[[ 17  57  10 -60  49 -43  -5 -38 -61  19 -26]
 [ 37  -3 -61  51 -16 -37 -37  22  -9   2  57]
 [ 42  50 -25  45 -44 -32  30  -4  60   0   5]
 [-12  17  -6 -28 -26  45 -55  47  42   5 -60]
 [-30  61  43   4  12  -9 -20   1 -25 -41  -8]
 [-45 -25 -47  -5  -4   2 -15  12  25  61   6]
 [-55  34  -1  59  -5  28 -21  36  -9  -3 -37]]
->
[[ 57  10 -60  49 -43  -5 -38 -61  19 -26  17]
 [ -3 -61  51 -16 -37 -37  22  -9   2  57  37]
 [ 50 -25  45 -44 -32  30  -4  60   0   5  42]
 [ 17  -6 -28 -26  45 -55  47  42   5 -60 -12]
 [ 61  43   4  12  -9 -20   1 -25 -41  -8 -30]
 [-25 -47  -5  -4   2 -15  12  25  61   6 -45]
 [ 34  -1  59  -5  28 -21  36  -9  -3 -37 -55]]

[[ 45  30  26]
 [ 31  23 -10]
 [ 20  17 -12]
 [ 14  13  17]
 [ -5   5  10]
 [-11   6  18]
 [-25   2  26]
 [ -5   3  33]
 [-26  -1  28]
 [-21   1  41]
 [-47  -3  52]
 [-42   5  58]]
->
[[ 30  26  45]
 [ 23 -10  31]
 [ 17 -12  20]
 [ 13  17  14]
 [  5  10  -5]
 [  6  18 -11]
 [  2  26 -25]
 [  3  33  -5]
 [ -1  28 -26]
 [  1  41 -21]
 [ -3  52 -47]
 [  5  58 -42]]

[[  4   1   2   3  12  -2  10 -12 -39 -15 -22  -2  14 -61]
 [ -3  -3  -8  -2   2   2  -2   5   9 -23 -27  -2  -3 -35]
 [  6   3  19  -3  12  -1  -9  -3  24 -35 -31  -1  10 -19]
 [ -4  -1 -13  -2   7  -1  16   4  45 -27 -38   1  -3  -3]]
->
[[  1   2   3  12  -2  10 -12 -39 -15 -22  -2  14 -61   4]
 [ -3  -8  -2   2   2  -2   5   9 -23 -27  -2  -3 -35  -3]
 [  3  19  -3  12  -1  -9  -3  24 -35 -31  -1  10 -19   6]
 [ -1 -13  -2   7  -1  16   4  45 -27 -38   1  -3  -3  -4]]

[[ 14  -2   1   6 -26 -21  10  -4  -5   1 -21  12  16  -6]
 [  7   1   2   3 -16 -15   9   0  -4   2 -12   7  12  -3]
 [ 50  -7   0  23 -70 -36   2 -24  -6   6 -57  30  30 -25]
 [ 46  -7   0  22 -66 -35   3 -22  -6   6 -54  29  29 -22]]
->
[[ -2   1   6 -26 -21  10  -4  -5   1 -21  12  16  -6  14]
 [  1   2   3 -16 -15   9   0  -4   2 -12   7  12  -3   7]
 [ -7   0  23 -70 -36   2 -24  -6   6 -57  30  30 -25  50]
 [ -7   0  22 -66 -35   3 -22  -6   6 -54  29  29 -22  46]]

[[ 23  20  26  42  13  -6 -56 -18 -19 -13 -41  -8]
 [ 22  37  48  28  -3   9 -12 -25 -11 -22 -46   6]
 [-32 -49  14  17  11 -25 -25 -19 -22  35 -15  16]
 [  8  21  54 -14 -23 -10  10 -44 -27 -19 -21  29]
 [ 18  45   3   0  28   2  -4 -11 -11  38  46  24]
 [ 18  42  16  11  28  10 -17   3   0  33  44  19]]
->
[[ 20  26  42  13  -6 -56 -18 -19 -13 -41  -8  23]
 [ 37  48  28  -3   9 -12 -25 -11 -22 -46   6  22]
 [-49  14  17  11 -25 -25 -19 -22  35 -15  16 -32]
 [ 21  54 -14 -23 -10  10 -44 -27 -19 -21  29   8]
 [ 45   3   0  28   2  -4 -11 -11  38  46  24  18]
 [ 42  16  11  28  10 -17   3   0  33  44  19  18]]

[[ 31  37 -13 -46 -23  -3 -19 -25   4   1  13 -19  26  14  23]
 [-19  39  15  13  12 -38  19  39 -35  57 -34 -30  29 -10 -19]
 [-18 -49 -12  24 -39  30  26  67  22  29  -4  39  70  -3 -19]
 [ 27 -59 -38 -19 -13 -65  11  -9  15 -36   8  11  39  37   1]]
->
[[ 37 -13 -46 -23  -3 -19 -25   4   1  13 -19  26  14  23  31]
 [ 39  15  13  12 -38  19  39 -35  57 -34 -30  29 -10 -19 -19]
 [-49 -12  24 -39  30  26  67  22  29  -4  39  70  -3 -19 -18]
 [-59 -38 -19 -13 -65  11  -9  15 -36   8  11  39  37   1  27]]
